Some points, one per row:
[  6 -14 -39  68  40  45 -35  73  12  11 -15  28  58   3  51   6   8  29
 -40 -28 -38 -23  16  -4]
[-55  22 -74 -39 -14 -33 -28  23  14  -1  54   7  -4  71  45 -51 -36  44
  19  10   8 -18 -19   9]
[ 75  28  -5 -12 -76 -59  12 -62 -18   0 -28 -11 -45 -24 -66  61 -34 -50
  22  21 -48  76  -2  43]
[ -4  24   4  24 -48  39 -39  -1 -10  24  50   0  32 -38  20  -4 -30  -7
  36 -71 -54 -28  38   0]
[-24  48 -60 -24 -39  43  -7 -18  -8  29   0   0 -62  45 -25 -38 -47  10
  11 -52  68  28  52  29]
[-41   8  -2 -11 -59  -9 -30 -60 -20  18  11  11 -66 -62  13  12 -41 -12
 -27  10 -10 -31  -9   1]
[ 10 -27   9 -24 -68  26 -34 -46  -3  33  36 -23  61 -53 -39  55 -27 -45
  25  42 -29 -27  28  13]
[ 84 -38 -46  38  22   1  83  -5  15  30  62 -17  17 -46  47  78  53  -4
 -13  31  -5 -19 -81  -5]
[ -4 -81 -26  22  44  30   6   0   4 -45 -37  32  -1  11  36 -51 -44  30
  -3   3  21 -26  43  -3]
[ -9  21 -73  30 -71 -36 -38 -56  -5  -1 -55 -27 -27 -37  30  67  -1 -44
   0  -6   3  12  10  14]
[ 46 -13 -44  34 -30 -13  45 -64   2  38  33 -14  54   4 -23  27  60   6
 -63  37  32   6 -81   7]
[ -5  32 -18  71 -90 -49 -44 -49  -9  14 -42 -29  -8 -24  52  84  26  -9
 -48  55 -43 -13   6  13]
[-23 -10 -29 -17  25 -22  18  47  24  -3  45  -9  -7  92  37 -20  -8  34
  59  52 -20 -55 -14   0]
[ 76 -54  33   6  33  45 -36  64   5   6 -19  -5  -8  48  53 -37  43  16
  -2  34  15  27  53  -1]
[ 14 -26   0 -28 -69  29 -30 -54   2  39  59 -14  59 -51 -55  68 -29 -49
  15   5  22 -22  29   8]
[ 63 -25  59  12  67  11 -45  93   6 -32 -76 -28 -81  26  -2  32  11  44
 -43  30 -24  -7  -6 -45]
[ -3  17  23 -70 -66  11 -14 -36 -12  44  68 -10  37 -28  19  32 -27 -36
  15  11 -37  46 -43 -11]
[-60  -2 -58 -19  -7  26  38 -14  -2  21  22   3 -42  67  50 -45 -25  13
  35 -53  35   8  32  12]
[ 68  26  26 -26  58  24 -34  30  -7 -55   7  -9  -3 -34 -43 -65  35   0
  11 -18 -52  45  48   9]
[ 22 -65 -22  30  -7  45 -12  52  14 -41 -34  12  48  -3  38  40   3  21
 -59  45  81  -9  42 -19]
[-27  19  91 -91  22 -27 -17  46  25 -27 -34  16  28 -11 -19   4  30   2
  -7  11 -38 -11 -63  13]
[ -2  38  22 -35  22 -81  21  36  -2 -42 -39   0  41 -17  14 -14  78 -56
  32  14  72  55 -25 -26]
[-31 -15   3  -4  32   1  58  55  21 -19  34   2  27 114  15 -15 -32  62
  61  36 -62 -44 -35 -17]
[-23 -20  28  62  30  38  35  73  15 -40 -49  -1  47  44  53  48 -30  22
   9   7  52 -17  41   2]
[ 42   0  -6  34  51   9  53 -54  -7 -43 -58  15  40  -9 -56  19 -38  17
  51  61 -47  -7  62  25]
[-24 -47  54 -14  40 -61 -20   9  26 -47 -38  22  65 -25 -68 -41  61 -63
   0  13  42  40  -4  -1]
[ 69 -53  52  -4  38  38 -39  70  11  10  -8 -18  -9  55  34 -58  28  26
 -15  10 -17  38  53  -4]
[ -1   3   5  26 -58  34 -34  -3  -7  22  51 -10  34 -45  -2  17 -37 -15
  40 -38 -37 -22  39   9]
[-24  46  -4  20 -54   8 -21  -8 -10  21 -24  -2 -72 -31 -18 -23 -31   8
  33 -52  82  25  32  22]
[ 80  18  69  11  46 -49 -34  31  -2 -38  -3  -7 -55  43  72 -25  29 -10
  38 -37 -38  13  20 -12]
[-50 -24  23   3  34  18  49  12  -5  -5  18  20   0  11  32  25 -20  22
 -70 -38 -52  -6  40  -7]
[-30   1 -62 -39 -82  22  -7 -20  -6  13  -9 -24  -1 -48  -6  38 -25 -24
  54  24 -38  10  37  26]
[-30  47  -9 -33 -32  37  18 -67   5  14   3  -6  -2  31   8  36  11 -38
 -27  21 -64  -3 -39   6]
[ 14  23  78  46 -11  39 -22 -60 -13  24  29 -11 -33 -52  31  24  11 -32
  47 -33  62  30 -29   4]
[-48 -11  15 -99  12  -9  20  31   3  19  30  16 -82  -7   2 -65 -38  85
  -8  65  74  22  -1  41]
[ 68  47 -14 -48 -81 -32  14 -61 -23  17  -4  -3  27 -37  37  18 -23 -33
 -26  34 -47  -8 -48  -7]
[ 62  27  24  11  42   3 -34  12 -12 -52  -7 -29 -20 -38 -65  -5  44   8
 -23   5 -31  32  33  -3]
[ 30  -8  -5  43  49 -19 -44  29  12   0 -66  24   8 -30   8  16  15  12
   0 -52  19  16 -30 -14]
[-30  19 -36 -46 -71  33  -2 -42  -7  14 -16   3  22 -20  37  22  36  10
 -18  19   7  -2 -43 -18]
Here are 12 more points, each followed by its number:
[-10  40 -35  -8 -18  40 -13 -15   3  36   8   0 -84  57 -57 -32 -32  19
  -6 -55  70  39  54  31] 0
[  3 -20 -26 -33  38  12 -23  49 -15 -61 -45 -20 -57 -40 -53 -33  69  14
 -21  13  11  20  44  -9] 1
[-31  15 -21  -7 -43   7 -15 -30  -3  51  30  -6 -89   8 -39  -3 -44  14
 -50  14   8 -12   9  -5] 2
[ 67  36  66 -43  50  33 -33  62  -5 -62  -8  -2  -5 -12 -15 -43  46 -21
  48 -48 -58  47  54   1] 3
[ 11 -17   5 -51 -81   2 -12 -72  -2  26  52 -20  60 -34 -52  71 -30 -52
   1  -4  27  21 -27 -14] 4
[ 75   2  12 -53  53 -16 -26  49   4 -16 -57 -15 -32  -4  82 -41  28  22
  40  25  26  21  22 -10] 5
[-37  35   7   7  16  -8 -36  18 -10   7  23   1 -27 -13 -50 -53 -28  19
 -76 -46 -54  28 -35   9] 6
[ 59 -38  23  70  31 -53  -6  34  -1  -6 -59 -13 -53  -8  -8 -59   8  32
 -66 -48  32  16   9 -11] 7
[-31  52  20  48 -21  -8 -14 -54 -19  35  53  -8  33 -13  45  22 -15 -43
  53  12  36  16 -22 -19] 8
[-34 -12  74 -34  71 -51 -37  35  13 -48 -25  -5  52 -36 -47 -38  80 -38
 -12  39  92  29   9   7] 9
[ 29   5  -1  51  59 -47 -54  65  16  27  13  39  -5 -20 -12 -27  -3  58
 -32 -41 -57   3 -13 -36] 10
[-41  10   0 -22 -77  -7 -15 -67  -5  24  35  -8 -80 -46 -17   1 -38  -7
 -37  -2  -1 -24   3  22] 11
Which of these numbered points is nearest to each point below, looking only along the 5 directions in which the first points spread most? Its number follows each.
[ -1  34  -3 -20  -2  44 -25   9   6  25  18  -1 -68  62 -81 -35 -25  15
  -8 -66  60  39  60  28] > 0
[ 47   0  26  44  44  11  65 -21  -1 -48 -74  13  71  42 -16  36 -28  27
  49  46 -30  -8  54  29] > 10
[ 51  29  55  75  54 -74  43 -39 -16 -29 -86 -12  32  43  48  78 -27   8
  35  68 -55 -27  52   9] > 10
[-42  17  10  55   6  -6 -22 -58  -6  40  54 -15  35 -17  30  21  11 -51
  57 -33  28   5 -16 -17] > 8
[-43  12 -36 -41 -71  26 -20 -30  -5   5 -15  -1   2 -36  46  40  18 -11
  14  25 -19  -2 -45 -22] > 8
[-48  12 -18  -9 -67  -3 -28 -67 -18  19  -3   1 -66 -46  30  18 -50 -17
  -7  20  -7 -31 -16   5] > 11
[-13  13  59 -51  54 -40   2  38  13 -57 -20 -26  56 -55 -24 -48  75 -47
  37  21  56  24 -66   5] > 9
[ 73  44  77 -39  48  43 -32  56  -6 -48 -17   6  -5  -4   5 -14  44 -21
  57 -62 -38  45  60   1] > 3
[ -2  23  58 -66  55 -32   8  69  -3 -56 -14 -20  44 -48   1 -29  74 -53
  33  -2  65  21 -80  -1] > 9
[ 55 -43  33  -9  85  13  18  62   2 -20 -57  -2 -67  74 -30  11  19  33
 -51  19 -17  13  14 -36] > 5
[-34  24 -28  11 -45  -5   8 -48 -12  19  35  23  -8  15  44 -21 -39   2
  27 -62  49 -30  17  -4] > 2
[-38  30  73 -26 -17   8 -45  -6 -12  16  21  22 -53 -15  25 -63 -10  -8
   0 -22 -35   7  -4  -8] > 6
[ 59  20  21   0  58  37 -45  35  -6 -56  15 -17  -6 -34 -54 -42  57  14
 -10   1 -33  47  53 -17] > 3
[  4  49 -59 -52 -37   3  -7  -9  27  12  31  22  66  12  20  11  83  -5
 -41 -10  18 -12   2  -9] > 8
[ 76 -49  87  33   5 -38  12  15  -2 -11  18 -43 -93  46 -99   7  51  36
 -45  34 -80  37  25   1] > 3
[-33  28  79 -21 -19  -5 -14 -11  -4  15 -10  32 -55  -7  22 -54  -8 -11
   7 -10 -20  12 -17 -15] > 6
[ 80  28  80  14  50 -32 -33  43  -4 -45   2  -2 -23  18  44 -18  39 -19
  51 -59 -32  10  15 -13] > 3
[ 45  37 -20  66 -35  44   5 -34 -18   6  61   9  36 -21  45   1 -16 -50
  46 -25   6 -30 -60 -20] > 8
[  0   1  49  20   6  25  16  27  20 -62 -68  16  47  36  -3  58 -43  17
  -2  -8   5 -13  38   0] > 10
[-71 -34  23  -9  60 -87 -28  21  -3 -34 -71  13  59 -23 -73 -29  60 -60
   0  -6  23  22 -26 -17] > 9
[  7  18 -15  98  45 -80  25 -10  -2 -47 -77 -34  60  55  51   6 -66   1
  37  42 -41 -44  28 -22] > 10
[-38  34  53  15  -7  51 -11  -8 -10  27   7  23 -41  -3  -2 -52 -12 -31
  39  -9 -33 -29 -64 -16] > 6
[ 14   6  17 -66   5  15 103  12  28 -81 -79  20  31  58 -83  36 -45  45
 -36  -7  57 -16 -25  43] > 5
[-60 -35  17 -16  24 -50 -16   8 -15  -9 -21  10  37 -51 -89 -42  37 -47
  31 -43 -40 -21 -85   8] > 6
[  4  25  53 -67  44 -40  13  62   6 -56 -13 -15  55 -62   0 -60  79 -57
  41  16  52  31 -76  -7] > 9
[ -3   8  41 -60  23 -45 -26  18  22 -35 -30  15  37 -67   2 -14  34 -13
 -16  49  -3  -7 -75 -10] > 9
[-23  30 -29  27 -83 -10 -31 -25 -12  13 -41  -7 -68 -47   9  17 -19 -17
  51 -37  52  15  28  21] > 11
[ 17 -27 -16 -54 -81   3 -21 -64   5  33  45  -6  53 -41 -72  80 -23 -46
   2 -29  46   9 -26  -9] > 4
[-24  30 -21  24 -70   6 -29 -23 -10  15 -33  -3 -88 -51  -1  -3 -24  -3
  58 -46  70  18  27  22] > 0
[ 79   8 -12 -45  66  -6 -17  71  15 -22 -60 -26 -25 -27  65 -61  22  27
  22  35  70  20  33  11] > 5
[ 11 -45  34  69  42  34 -39  51  20 -22 -65  19  46  -6  52  21  48  21
 -30 -65  54  -6  14   1] > 7
[-38  11 -13  -5  26 -40  29 -27  -1  27  38 -10 -55  51 -22 -53  -8   4
 -26   5 -33  17  21 -13] > 6
[-58 -10 -32  -6   2  30  27   6   6  22  17   3 -63  72  36 -38 -22  21
  23 -48  54  10  34  12] > 0
[ 77  12   0 -68 -70  -1   8 -65 -18  18 -11 -16   0 -23 -47  72  -5 -28
  22  18   8  36 -58  18] > 4
[ 68  -3  62 -21  52  24 -18  60  11 -39 -66 -10 -79   4  25  32   0  14
 -26  33   0  -2   1   1] > 5
[ 10  47  23  73  14 -15 -39 -37  -9  14  13  21 -42 -15  -3 -56 -34  -9
   2 -57 -20  30 -28   9] > 6
[ -3  -4  25  11  66 -89 -22  53  17 -58   5 -26  61 -29 -26 -83  63 -47
 -17  41  45  17 -15   5] > 9
[ 13  14  19 -10  14  46 -38  20  10  29  25 -10 -42  72 -66 -27 -13  22
  -7 -59  46  59  61  33] > 0
[-12  -1 -55 -52 -72  33 -16 -32  -7  13  10  -5   4 -57 -23  78  -6 -45
   2  31 -40 -18 -30  12] > 4
[ 14 -39  -4  38  44  -8 -35  44  19 -23 -68  20  24 -50  34  14  38  16
 -11 -64  30  -8 -22   1] > 7
[-39   4  43 -65  47  -9  -7  48  13 -46 -13 -21  22 -59 -42 -29  68 -28
  18  53  31  12 -79  12] > 9
[ 34  39  94  77  23 -47  42  43  13 -14 -43  12  44 -12 -68  55 -15  49
  34  37 -77 -48   8 -12] > 10
[-55 -59  -9 -22  43 -61 -20  27  22 -19 -85  -9  30  -3 -68 -67  77 -36
  11 -23  37   7 -40  -6] > 9
[ 13 -54  53 -21  44  20 -26  71   3 -43 -78 -23 -31 -61  -9  -2  65   8
 -28  25  75   4  33  -6] > 7
[ 20  13  64  23  -5  30  -4  46  10 -48 -60  16  34  -8 -21  50 -53  33
  -7  -5  -7 -17  32  12] > 10
[ -21   82   28   58   87  -95   -8   10   23  -20   65  -36   16  -26
  -94  -46   28   73 -103   51    6  -54    7   -1] > 5
[-20 -22  50 -24  62 -69 -21  76  -5 -24  -1  22  85 -11 -20 -74  41 -52
 -16  70  48  21 -19 -27] > 9
[-36  29 -55 -66 -57  35   1  10 -13  24   3  -3 -14 -35   8 -23 -48  15
  27 -37  16   6  44  27] > 2
[-24  25 -52  25 -81 -20 -33 -38  -7   0 -46 -18 -45 -32  21  37 -10 -40
  31 -26  22  22  15  17] > 11
